The rows of a group all lie on one hidden flat surface, such as a line or a plane, and each surface passes through zero. The first row asked about is in group 0, and each new group gets the next number.
Each row in order, then its group:
-0.4 & 0.8 & 0.1 & -0.2 & 0.3 & 0.7 & -0.8 & 1.4 & -2.7 & 1.9 & -1.2 & -0.6 \\ 0
-0.3 & 1.9 & 1.6 & -1.0 & -0.8 & -0.6 & 0.2 & 0.3 & 0.8 & 0.9 & -0.1 & 0.6 \\ 1
-1.3 & 1.2 & 1.6 & 0.4 & -1.7 & -0.4 & -0.3 & 0.9 & -0.5 & 1.6 & -0.3 & -2.4 \\ 1
1.4 & -0.2 & -0.2 & 1.7 & -1.0 & -0.8 & 1.3 & 0.2 & 1.0 & -1.3 & 0.3 & 2.1 \\ 1
0.4 & -0.5 & -0.5 & 0.6 & 0.4 & 0.3 & 0.6 & -0.5 & 0.1 & -1.1 & 0.3 & 0.8 \\ 1
-0.2 & -0.4 & -0.6 & 0.8 & 0.2 & 0.0 & -0.3 & -0.5 & 1.0 & -1.2 & 0.3 & 0.0 \\ 0
0.6 & 1.3 & 0.7 & 0.3 & -0.5 & 0.4 & -0.4 & 0.9 & -0.8 & 0.6 & -0.5 & 1.8 \\ 0
-0.2 & 1.6 & 1.2 & 1.9 & -2.3 & -1.4 & 0.3 & 1.0 & 0.6 & 0.4 & -0.2 & -0.5 \\ 1
-1.5 & -0.9 & 0.5 & -2.5 & 1.7 & 0.8 & -1.4 & -0.4 & -2.2 & 1.5 & -0.4 & -1.7 \\ 1
0.4 & -1.9 & -1.5 & 0.5 & 1.2 & 0.3 & -0.1 & -0.8 & -0.9 & -1.0 & 0.4 & -0.7 \\ 1
1.3 & -0.2 & -1.0 & 0.3 & 0.6 & -0.3 & 0.9 & -0.5 & 0.6 & -1.4 & 0.2 & 3.2 \\ 1
-0.5 & -1.0 & 0.3 & -0.6 & 0.1 & -1.5 & 1.7 & -1.7 & 1.3 & -1.1 & 1.9 & 0.0 \\ 0
-0.3 & 0.8 & -2.1 & 0.8 & 0.4 & 0.9 & -0.1 & 0.5 & -2.2 & 0.0 & 0.6 & 1.0 \\ 0
0.7 & -0.4 & 1.4 & -0.4 & 0.0 & -0.1 & 0.1 & 0.0 & 1.4 & 0.6 & -0.2 & 0.4 \\ 0
-0.2 & 1.4 & -0.1 & 0.2 & -0.2 & 0.4 & -0.7 & 1.9 & -3.2 & 1.4 & -0.4 & 0.3 \\ 0
1.4 & 1.8 & 2.0 & -0.3 & -0.7 & 0.8 & -0.5 & 2.4 & -0.3 & 0.7 & -1.0 & 2.6 \\ 0
0.1 & -1.6 & 0.6 & -0.1 & -0.5 & -0.2 & -0.5 & -0.4 & 3.4 & -0.4 & -0.7 & -1.8 \\ 0
0.4 & -2.1 & -2.1 & -0.3 & 2.3 & 0.1 & 0.0 & -1.2 & -1.3 & -1.2 & -0.4 & -0.2 \\ 1
-0.9 & 0.0 & -1.4 & 0.1 & 0.7 & 0.1 & 0.4 & -0.3 & -1.8 & 0.2 & 0.2 & -1.6 \\ 0
2.2 & 0.1 & -1.2 & 1.7 & -0.6 & -1.0 & 1.6 & -0.1 & 1.4 & -2.0 & -0.5 & 2.6 \\ 1
-0.4 & 0.0 & -1.1 & 0.4 & 0.5 & -0.1 & 0.6 & -0.1 & -2.1 & 0.2 & 1.0 & -0.2 \\ 0
1.3 & 0.7 & 0.5 & 0.6 & -0.5 & 0.6 & -1.4 & 1.9 & 0.4 & 0.8 & -2.4 & 0.1 \\ 0
1.0 & -0.5 & -1.1 & 1.8 & -0.3 & -1.2 & 0.3 & 0.1 & 0.4 & -0.9 & -1.0 & -0.8 \\ 1
0.3 & -0.3 & 2.4 & -1.0 & 0.3 & -0.7 & 0.6 & -0.6 & 0.0 & 0.5 & 0.9 & 1.6 \\ 0
-0.7 & -0.1 & 0.2 & -2.5 & 1.3 & 1.5 & -0.6 & 0.0 & -0.2 & 0.2 & 0.1 & 1.3 \\ 1
0.0 & 0.2 & 0.7 & 1.6 & -1.0 & -0.1 & 0.1 & 0.7 & 0.4 & -0.1 & -0.1 & -0.9 \\ 1
-0.8 & -1.2 & -1.6 & 0.5 & 0.8 & 0.3 & -0.1 & -1.1 & 0.3 & -0.2 & -0.3 & -3.4 \\ 0
0.4 & 1.4 & 0.0 & -0.7 & -0.3 & -0.7 & 0.9 & -0.7 & -0.7 & -0.2 & 0.7 & 2.9 \\ 0
-0.9 & 0.0 & -2.3 & 0.9 & 0.7 & -0.3 & 0.5 & -0.4 & -1.7 & -0.1 & -0.1 & -1.0 \\ 0
-0.5 & -1.3 & -1.0 & -0.1 & 0.8 & 0.2 & -0.3 & -0.1 & -1.2 & -0.8 & -0.2 & -1.4 \\ 1
0.9 & -1.2 & -2.2 & -0.3 & 1.1 & -0.3 & 0.7 & -1.8 & 0.1 & -2.1 & -0.1 & 2.4 \\ 1
0.0 & 0.6 & 1.0 & -0.3 & 0.3 & 0.2 & -0.2 & 1.6 & -1.7 & 1.1 & -1.1 & -1.1 \\ 0
-0.4 & 0.4 & 0.9 & -2.5 & 1.6 & 0.6 & -0.4 & -0.2 & 1.1 & 0.7 & 1.2 & 3.0 \\ 1
-1.2 & -0.6 & 0.2 & 0.0 & 0.3 & 0.1 & -0.5 & 0.0 & -1.3 & 1.2 & -0.8 & -2.2 \\ 1
-2.2 & -0.4 & -1.2 & -0.6 & 1.3 & -0.4 & 1.4 & -0.7 & -2.5 & 0.4 & 1.3 & -1.3 \\ 0
0.8 & -0.2 & -0.2 & -0.1 & 0.7 & 0.1 & 0.4 & -0.3 & 0.9 & -1.0 & 0.5 & 3.7 \\ 1
0.8 & -1.6 & -1.4 & 0.3 & 0.7 & 0.5 & 0.5 & -0.3 & -0.1 & -1.1 & 0.0 & 0.8 \\ 1
0.4 & 0.4 & -0.6 & 1.1 & -0.9 & 0.5 & -0.4 & 0.1 & 1.5 & -1.1 & -0.4 & -0.3 \\ 0
-0.6 & -0.1 & 1.5 & -1.7 & 0.4 & -0.9 & 1.1 & -0.9 & -0.6 & 0.5 & 1.5 & 0.6 \\ 0
0.0 & 1.3 & 0.6 & -0.2 & -0.3 & -0.5 & 0.3 & 0.2 & 1.0 & 0.4 & 0.5 & 0.3 \\ 1
0.4 & -0.7 & 0.6 & -0.2 & 0.2 & 0.3 & 0.4 & -1.5 & 1.9 & -1.4 & 0.4 & 1.3 \\ 0
-0.6 & 0.8 & 0.8 & -0.8 & 0.3 & 0.7 & -0.7 & 0.1 & -0.6 & 0.7 & 0.1 & -0.5 \\ 1
-0.4 & -0.6 & -0.4 & 0.2 & 0.0 & 0.5 & -1.2 & 0.1 & -1.5 & 1.0 & -0.2 & -3.1 \\ 1
0.7 & -0.8 & -1.5 & 1.5 & -0.4 & -0.6 & 0.6 & -0.2 & 0.0 & -1.1 & 0.0 & -0.2 \\ 1
-1.9 & 0.5 & 0.8 & -0.4 & 0.4 & 0.7 & -1.5 & 0.1 & -0.6 & 1.8 & -0.2 & -2.8 \\ 1
1.1 & -2.1 & -2.6 & 2.1 & -0.2 & -0.7 & 0.4 & -0.4 & -0.1 & -1.9 & -0.9 & -0.6 \\ 1
-1.6 & 1.1 & 1.8 & -2.2 & 0.3 & 0.5 & -0.6 & 0.3 & 0.7 & 1.2 & 1.0 & 1.4 \\ 1
-0.9 & 0.7 & 2.0 & -2.3 & 1.0 & 0.8 & -0.9 & -0.2 & 0.1 & 1.5 & 0.6 & 1.9 \\ 1
0.6 & -1.5 & -2.2 & 1.2 & 0.4 & 0.0 & 0.1 & -0.1 & -1.6 & -0.4 & -0.9 & -3.7 \\ 1
1.1 & -0.4 & -0.7 & 1.1 & -0.2 & -0.8 & 0.5 & 0.3 & -0.6 & -1.1 & -0.1 & -0.8 \\ 1
-0.7 & 0.2 & -0.1 & 0.4 & 0.2 & -0.6 & -1.2 & 0.0 & -0.6 & 0.2 & -0.1 & -2.0 \\ 1
0.8 & -1.8 & -2.3 & 1.5 & 0.9 & -0.1 & 0.4 & -0.3 & -1.0 & -1.3 & -0.7 & -0.7 \\ 1
-0.8 & 0.7 & 0.5 & 2.5 & -2.4 & -1.1 & 0.3 & 0.8 & -0.4 & 0.5 & -0.2 & -3.8 \\ 1
-1.5 & 0.4 & 1.7 & -2.3 & 0.9 & 1.3 & -1.5 & 0.6 & -0.7 & 1.6 & 0.9 & 0.1 \\ 1
-0.2 & 2.2 & 1.8 & 0.5 & -2.2 & -0.6 & 0.6 & 0.5 & 1.2 & 0.7 & 0.2 & 1.6 \\ 1
How many dimensions does each group's flat surface have? Group 0 first:
4 3
